In the rows, zero is written as 128.
A state moves one step at a time under one of 7 hidden systems, and each row is a state written as 18 numbers. Each run below is a few steps of one system.
trace 1, A (11 x 18):
[[158 157 103 127 107 149 122 135 119 113 114 112 147 126 134 153 135 117]
 [138 143 103 134 102 132 110 157 139 119 109 122 127  90  97 122 124 121]
 [156 149 134 131  88 137 109 152 127 161 106 126 122 124 128 108 128 153]
 [125 136 146 131 126 133 116 162 163 145  92 128 135 137 108 142 167 145]
 [100 135 148 125 123 126 121 154 156 157 132 156  86 142 114 103 131 125]
 [137 126 166  85 148 146 137 136 131 161 139 145 112 170 135 141 140 133]
 [106  79 148  94 174 126 147 124 151 130 138 136 119 119 100 129 133 114]
 [128  87 155 114 134 119 154  81 118 145 163 127 112 137 142  92 105 129]
 [126 102 155 131 153 115 163  73 127 101 143 103 163 147 132 160 138 129]
 [ 92 128 112 173 141 100 147  87 118  87 162 125 133 111 114 117  88 103]
 [151 161 108 148 134 131 114  94  66 108 149 110 154 147 160 138  89 131]]
trace 2, X, 11 rows:
[[120  81 176 124 164 106 174 107 135 167 174 176 157 127 102 138 124 119]
 [151 117 102  86 113  93 138  95 119 115 178 134 124 198 155 103 169 161]
 [135  91 105 137 183  62 102 120  93 110 123 121 161 125 133 200 154 114]
 [ 92 121  88 127 116  88 132 148 106 141 152 178 190 131 161  77 120  68]
 [127 150  84 150  90 133 106 117  84  73 108 105 170 112 207 134 155 170]
 [121 103  96 192 137 166 119 145 112 133 127 178 142  27 139 171 130  79]
 [137 189  79 127  52 194 113 164 133 136 133 159  83 137 165  87 146  89]
 [139 187 127 138 136 182  71 182 130  98  57  94 103  92 106 203 140 150]
 [109 163 136 131 129 164 158 203 173 178 115 169 103  81  54  88  57 109]
 [143 176 139 114  95 169 170 135 183 124  81  58  58 176 130  84 111 220]
 [104  68 206 137 213 130 154 110 183 135 100  91  53  93  66 183 101 147]]
trace 3, T, 11 rows:
[[117 144  61 143 121 157 144 128 146  92 185 186 162 129 107 110 165 114]
 [180 148  47 160 112  85 100 105 100 121 172 132 117 168 113 125 138 117]
 [144 143  90 121 129  65  87 150 103 148  94  90 175 166 117  92  93  87]
 [ 84 115 167 139 138 116  52 137 117 176 101 125 109 146 149  51 106 108]
 [ 91 148 206 167 173 156  88 134 157 164 101 128  94 170 113 165 142 117]
 [144 136 146 130 137 191 144 170 197 158 117 156 108  97  37 144 143 131]
 [223 112 140 100  89 131 153 116 126 155 165 133  69  90  69 151 115 174]
 [170 117 166  65 109  57 198 123 101 132 123  91 160 112 119 153  69 170]
 [ 57 116 165 108  96 101 193 121 120 107 124 124 141  97 199  64  79 175]
 [ 48 159 140 182 140 159 158  82 138  47 122  99  97 143 204 155 141 168]
 [102 136  35 163 159 198 149 136 171  41 100 105 135  86 123 165 158  90]]
trace 4, A:
[[ 85 179 136 117 131 137 117 138 106 102 170 175 132 142 137 133 121 130]
 [149 121  94 112 182 155 113 147  94 131 145 156 110 111 135 167 118 146]
 [153  66  75 120 150 127 107 135 121 152 113 124 141 109 142  97 141 104]
 [138  99 126 105  69  93 124 107 135 113 122 104 130 128 154 106 177 135]
 [116 152 142 146  75  97 187 133 153 111 134 147 133 108 133 166 151 137]
 [125 188  88 145 131 139 180 157 143 129 144 152 127 153 109 120  90 151]
 [160 149  94 107 174 125 116 156 126 143  97  90  89 170 111 145  94 134]
 [117 100 153  95 136 116 100 153 129 154  65  88 121 107 136 111 101  78]
 [ 96 115 200  96  85 169 127 112 137 117 111 111 126  98 162  94 135 146]
 [118 124 171 169 127 195 163  94 167 119 144 143 112 111 115 160 162 149]
 [141 143 110 174 151 160 133  97 150 146 185 153 128 171  70 107 122  88]]
trace 5, T, 11 rows:
[[182 148  73 147 123 158 131 111 131 117 133 108 114 149 116 153 142 117]
 [169  91  94  97 128 104 113 123 118 125 119  96 165 115  97 108 121 100]
 [118 101 161 127 116  97 106 108  88 164 138 139 134 127 167  97 101  90]
 [ 83 149 184 169 153 137 117 118 131 142 118 139 176 165 147 134 138 142]
 [ 95 136 118 183 118 143 135 148 190 127 122 155 115 111  86 118 167 139]
 [192 163 101 145  85 141 106 133 121 125 132 120  77 106  89 168 132 132]
 [176 108 113  75 143  86 112 157  94 131 102  99 157  91  94 145  94 146]
 [102  86 163  89 124  92 139 147  99 173 117 151 108 110 199  96 101 139]
 [ 75 156 194 124 137 151 143 117 139 115 120 129 130 183 188 152 165 164]
 [ 73 142 103 130 137 162 162 143 200  65 143 153 114 118  82 134 175 123]
 [190 157  52 127 108 160 131 114 108 102 182 141  64 114 102 149 111 105]]
trace 6, Y, 11 rows:
[[ 94  81 171  96 164 113 148  99 141 104 138 115 153 114 107 126 126 127]
 [119 108  75 149 142 141 167 103 120  96 146 124 158  92 139 104  94 108]
 [175 118 116 121 132 156 151  86 112 124 144 113 169 165 159 157 156 121]
 [157 130  96 135 119  68 141 108 149  95 134  95 126 149  77 160 147 122]
 [134 194 119 142  81 103 115 122  86 106 134 115 133 133 143 144  87  85]
 [147 168 164 132 147 140  96 143 102 117 105 114 153 119 108 201 128 166]
 [146 144  64 175 126 123  74 178 128 138  90 128 102  87 106 135 128 130]
 [144 141 165 109  84 157  69 163 113 183 108 157 119 133 161 134 169  90]
 [ 95 117 174 103 129 120 127 183 184 142 118 168 113  96  59 137 161 143]
 [ 89 152  97 126 109 160 162 181 136 156 144 192 101 106 154  65  90 120]
 [132 102 181  70 157 169 170 136 140 177 133 152 118 173 169 117 150 195]]
trace 7, Y (11 x 18):
[[ 84 123 177 144 149 116 117 125 177 113  80  84  83 151 122 150 158 155]
 [ 75 140 108 136 148 166  75 120 124  93 137 124  80 116 129  74  90  82]
 [160  91 192 112 159 203 113  86 103 166 156 136 133 109 116 135 107 116]
 [156  79  96 170 141 111 145 117 170 159 127 122 178 112  49  74 127 136]
 [138 134 115 136  40 112 141  92 104 128 176 155 175 141 175  70 153 126]
 [ 96 137 182 155 136  80 178  93 146  96 157 141 148 162 129 199 176 178]
 [ 83 169  39 172 185  74 115 138 103  80 152 139  97 158 137 133  89 115]
 [175 119 152  78 168 125  74 117  28 155 133 121 116 142 188 188  95 111]
 [157  67 125 127 167  67 104 164 146 145  49  77 166  64  63 169 126 114]
 [125 145  69 114  41 156 102 169 112 107  93 137 184  57 172  90 145  51]
 [143 150 186  89  98 208 172 146 172 116 128 163 144 116 123 229 224 134]]
trace 8, B, 11 rows:
[[123 100  92 149 145 121 183  79 147  87 150 111 179 140 125 120 141 125]
 [134 135 114 151 118 129 147  77 105  91 161 124 187 129 134 161 129  65]
 [138 151 105 154 153 169  91 113  93 106 127 124 216 134 130 146 139 110]
 [154 127  87 163 135 135  42 121 109 108 107 106 154 119 110 146 161  92]
 [124 146 139 135 125 145  30 143 109 149 115 140 118 161 147 134 173  84]
 [111 150 132 124 157 159  55 173 154 137 116 156  85 149  96 141 181 146]
 [149 143 145 100 112 131  99 184 142 163 121 160  32 109  98 166 142 125]
 [145 139 175  73 119 131 142 196 139 194  96 148  79 132 132 132 115 179]
 [124 110 140  88 103  83 181 176 178 145  87 110  79  99 109 100 114 190]
 [104 127 157  88  61  89 217 125 148 122 133 119  83 116 174  94  97 153]
 [ 91 126 143 127 126 150 239  89 154  90 140 105 137 125 158  95  86 188]]
trace 9, F (11 x 18):
[[122 110 145 116 137  94  97 134 126 122 117 110 107  98  89 133 111 116]
 [106  98 159 118 133 116 123 104 107 141 131 121 121 119 153 106  99  86]
 [115  87 167 111 136 105 150  95 125 117 143 126 163 124 139 131 147 153]
 [ 87 109 116 141 162  98 142 127 143 118 155 165 123 154 138 143 164 118]
 [145 153 108 105 157 136 127 122  97 123 167 149 158 183 141 151 134 117]
 [118 160  94 121 147 110 102 169 102  97 112 133 176 115 119 155 125 147]
 [102 153  85 151 117 156 101 151 103 121 105 133 141 118 189 103 119 104]
 [154 129 126 145  91 183 124 115 132 123  98 102 177 117 157 113 169 162]
 [121 130 108 178 113 157 129 155 195 142  96 138 117 117  98 125 182 127]
 [176 158 126 139 119 182 143 135 151 185 131 128 112 169  92 103 104  98]
 [168 150 148 112 112 102 150 163 144 155  95 102 129 105  58 124  79 174]]
trace 10, V, 11 rows:
[[121  75 142 127 136  51 129  71 116 109 161 100 151 118  90  90 101 118]
 [109 122 140 199 131  92 144  53 110  98 182 141 173 150 139 158 152 122]
 [ 96 143  76 189 148 130 125 129 164 116 162 178 152 180 117 106 191 148]
 [164 170  39 135 126 100  75 172 129 125 118 134 111 185 108 146 173 116]
 [147 130  91 109 118 102  64 198  87 161  66 134 176 115 172 146 156  87]
 [132  75 102  79 114 125  70 154  67 116 119 146 140  38 179  98 133 157]
 [147  90 158 111 109 191  98  95  89  98 161 151  77  43 166 179 166 145]
 [127 118 172 122  99 220 161 148 186 147 152 192  77  62  93 160 174 118]
 [193 175 138  78  69 149 203 174 171 164 145 152  73 112  49 142  97 134]
 [184 177 180  96  70 123 226 157 132 189  77  88 146 149 150 145  63 159]
 [ 88 133 182 106  99 131 194 113 143 129  76  54 126 149 195  39  58 202]]
trace 11, B (11 x 18):
[[100 143 116 145 133 141 104 124 101 114 130 138 166 119 150 122 117  85]
 [139 121  98 135 150 153  77 111 107 111 144 129 137 134 129 121 151 146]
 [137 108 136 163 141 130  86 119 128 149 122 134 108 124 121 158 155  91]
 [133 143 125 106 140 141 100 165 134 163 133 164 129 161 118 124 150 107]
 [145 136 142 109 125 104 104 159 137 129 122 139 110 124  91 161 158 166]
 [123 146 137 127  98 108 137 180 132 158  95 144  93 104 150 149 122 128]
 [130 136 117  85 121 132 152 157 142 132 106 115  95 151 159 109 132 181]
 [110 104 156 110 119 117 172 116 164 105 107  94  82 107 128 138 127 140]
 [111 129 145  94 103 163 185 122 137 122 140 132 128 108 146 100  92 107]
 [149 110 138 123 119 155 164  86 130 107 145 104 159 108 107  96 109 176]
 [136 115 134 187  96 114 151  84 129 132 131 106 159 102 114 103  97  94]]
trace 12, X:
[[134 111 138 126 129 165 141 134 136 134 131 157 126 111 152 160 174 142]
 [136 140 107  93 119 126 127 155 128 122 157 167  85 121 116 150 143 117]
 [136 171  92 107 144 125 133 166 132 119 102 114 130 159 124 153 118 120]
 [ 92 122 110 125 153 122 136 158 151 109  93 111 146 101 105 103 107 139]
 [113 129 125 149 102 126 174 108 138 115 122 102 103 106 143  96  82 138]
 [123 107 156 147 139 178 144  81 148 114 122  98 102 128 145 144 140 111]
 [133 118 162  95 125 149  99 100 128 121 171 137  95 125  88 123 129  84]
 [177 165 144  99 111 120 110 117 110 137 137 102 157 176  89 132 114 119]
 [142 103 141 142 140  93 116 132 150 145 108 116 198 129  71 119 150 156]
 [117 115 131 174  88  53 155 111 139 146 152 148 126 135 127  94 134 160]
 [104 125 129 185 155 112 130  92 117 126 138 136 117 177 191 161 167 150]]
trace 13, V (11 x 18):
[[104 132 121 100 134 123 193 131 155  94 115 112 168 124 120 154 115  73]
 [133 126  69 141 157 138 187 116 125  99 130 105 173 113 121 113  74 127]
 [167 111  91 170 153 172 130  79 126 117 113  73 164 146 131 117 124 130]
 [126 111 119 190 116 141  86  99 164 118  95  83 161 122  94  88 157 111]
 [129 165 119 174  93 112  59 116 112 109 143 125 160 113  72  98 118 105]
 [140 164 145 178 133 122  63 143  84 149 137 164 179 124 108 147 129 160]
 [140 120 128 159 137 106  65 161 105 187 128 171  97 130 137 108 144 186]
 [145 116 163  88  97  99  66 141 105 165 141 153  67 151 154 133 174 135]
 [ 89 123 181  70  98  88 129 171 127 130 132 179 100 104 162 165 169 127]
 [102 137 119  64 129 127 185 163 112 113 170 186  73 102 168 154 109 137]
 [150 118 125  58 160 179 209 139 140 128 131 132  90 145 166 183 131 134]]
trace 14, F (11 x 18):
[[134 137 131 200 123 117 113  80 105 112 131 103  92 122 152 160 116 139]
 [169  72 129 128 152 148  76 114 106 148 143 144 107  90 118 146 160 136]
 [110 115 148 138 148 110  56 106 135 131 131 112 145 159  80  88 141  99]
 [130 106 162 144 157  98 133 131 116 180  94 121 182 137 140 154 110  74]
 [ 87 109 159  94 152 123 140 163 126 160 126 172 167 132 153  90 132 169]
 [ 94 154 110 147 144  99 163 127 144 118 116 114 129 206 174 119 142 168]
 [166 140  80  92 140 141 151 166 126 131 114 141 106 154 166 191 170 147]
 [121 182  97  76 127 177  91 167 139  78 119 117 104 140 105 120 139 132]
 [138 156  98 141 116 168 140 128 132  95  78  64 133  98 129 138  87  77]
 [143  88 120 114  81 174 160 132 148 129 116 126 140  37 124  87 119 116]
 [114 127 145 169  63 126 169  82 183 117 159 125 118 124  91  71 138 125]]

Which system made each of these runs?
trace 15, 2 rows:
[[186 172  81 155  73 120  93 139  88 143 140 146 168 126 123 126 134 121]
 [152 159 167 142  81  87 110 156 126 148 116 151 137 130 120 196 182 158]]
 : Y
trace 16:
[[194  76 108 112 145 103  88 158 102 176  77 109 149 100 136 155 151 144]
 [106  97 135 110  90  78 101 163 158 157  79 127 142 145 163 106 200 107]]
 : B
trace 17, 2 rows:
[[101 172 128 145 136 161  94  95  91  71 115  83 147 140 164 144 104  88]
 [120 152 110 150 123 186  75 124  91  78 129 125 125  58 128 154 112  90]]
 : A
trace 18:
[[ 94 142 144  74 139 189 109 142 139  81 134 142 101 135 154 152 184 149]
 [126 117  85  78 167 139 154 138 143  87 176 170  95 131 101 173 160 104]]
 : T
trace 19:
[[116 101  88 158 144 102 107 131 110 123 130 140 148 102 141  93 130 174]
 [129  99  99 165 127  97 130  99 123 135 148 141  95 148 170 137 161 108]]
 : B
trace 20, 2 rows:
[[136 114 126  95 120 103 156 128 113 125 125 118 122 111 144 141 101  97]
 [132 133 130 106 134 141 153 136 132 113  96 100 167 124 130 144 119 126]]
 : Y
trace 21 (2 x 18):
[[145 139 136 124 124 126 172  94 165  94 160 102 111 139  52 125 111 154]
 [139 110 126 157 158 100 145  78 167 127 142  88 113 184  69 117 123 114]]
 : X
trace 22:
[[150 134 119  89 115  73 160 134 105 111 174 158 106 136 130 147 138 219]
 [100 137 114 172 140  58 159 148 122 151  81 106  96 153 190 148  96 137]]
 : Y
trace 23, 2 rows:
[[116 103 122 128 146 120 146  94 104 109 149 122 145 102 138 138  94  64]
 [142 128 110 113  94 161 117  94 119 105 140 108 172 135 144  97 143  89]]
 : X
trace 24, 2 rows:
[[102 146  89 137 114  78  93 150 134  78 104 107 115 113 123 132 146 142]
 [ 87 158 118 189 142 125 152 136 119 130 115 136 143 109 143 133  72  96]]
 : X
trace 25:
[[157 126 132 138 162 152 117 149 126 166 166 185 125 101  58 144 115 140]
 [165 120 102 142 106  99 136 166 118 210 133 173 147 130 128  82 114 141]]
 : Y
trace 26:
[[145 151  78 129 138 137 104 155 125 137 116 127 145 146 112 113 119 104]
 [166 128 155  92  86 125 116 135 115 141 134 131 112 109 127 144 145 141]]
 : Y
trace 27:
[[151 135  65 143 122 169 122 127 146 124 129 121 139 142 113  72 137 141]
 [161  99 113 137 124  89  97  89 123 126 128  83 103 146 113 130 134  94]]
 : T
trace 28:
[[118 128 137 130 102 145 134 104 154 120 138 119  95 164 149  94 162 161]
 [109 143 151 151 133 152 170 108 170 115 140 122  94 137  97 144 120 113]]
 : B
trace 29:
[[125 124 138 164  98 136 128 113 141 130 133 141 123 123 147 139 170 125]
 [120 159 114 115 100 142 123 151 148 117 144 154 123 134 110 110 151 134]]
 : V
trace 30, 2 rows:
[[138  54 136 118 145 158 131 113 156 146 125 125  85  85 118 122 147 105]
 [151  95 157 125  87 138 157  76 146 150 158 126 153 148 126  87 152 107]]
 : A
trace 31:
[[161 161  97  64 123 111 140 144 102  92 153 123 107 146 123 131 116 215]
 [119 133 144 157 135 155 144 141 126 152  67 106  92 135 213 182 134 116]]
 : V
trace 32, 2 rows:
[[ 97  99 103 121 123 132 155 138 154 123 122 140  88 112 172 119 150  99]
 [139 134 105  63 122 158 147 122 132  83 154 124 132 126 116 141 136  93]]
 : V
trace 33 (2 x 18):
[[144 117 107 122  96 119 115 145 146 157 144 148  59 119 105  78 126 139]
 [162 150 178 123  86 101 122  93 123 136 131  85  95 157 103 139 113 125]]
 : F
trace 34, 2 rows:
[[137 120 124  92  89  47 121 107  89 100 143 114 193 149 156 122 151 136]
 [ 70 131 100 175 129 121 128 119 106  75 133 151 151 107 208 144 163 167]]
 : V
trace 35, 2 rows:
[[104 162 166 140 119 175 130 119 128 113 121 120 113 120 140 142 108 113]
 [126 109 115 141 173 162 133 120 142 103 134 129 133  99  96 145 133 153]]
 : T
trace 36 (2 x 18):
[[131 119 119  97 110 109 132 128 130 120 154 139 143 107  89 102 112  92]
 [108 145 156 142  96  93 152 109 113 119 149 136 154 113 129 125 101 107]]
 : F
trace 37 (2 x 18):
[[ 78 129  95 149 129 105 127 127  90 112 166 172 139 111 171  64  93 161]
 [124  74 160 133 181 129 142  96 100 147 136 143 143 144 202 173 158 164]]
 : Y
trace 38 (2 x 18):
[[122  96 128 141 142 160 105  97 136 121 132 117 151 117 116  98 143 112]
 [137 122 135 150 111 139 102 103 131 135 161 147 140 130  99 112 148  93]]
 : B
trace 39, 2 rows:
[[131 116 145 162 149 123 183  97 114 132 151 135 137  95 125 162  83 125]
 [155 112  81 131 150 120 157 124 103 147 133 125 190 134 136 106  87 109]]
 : B
trace 40 (2 x 18):
[[126 117  91 137 109  73 165 126 156 108 122 118 129 131 122 156 153  83]
 [128 177 111 102  79  98 171 141 114 113 143 130 129 132 134 104  82 123]]
 : A
trace 41:
[[112 166 134 105 109 168 140 165 159 139  78  93  61 149 154  94 100 143]
 [107 149 179  66 142 143 121 134 126 111  91  70 108 135 120 121  70  98]]
 : V
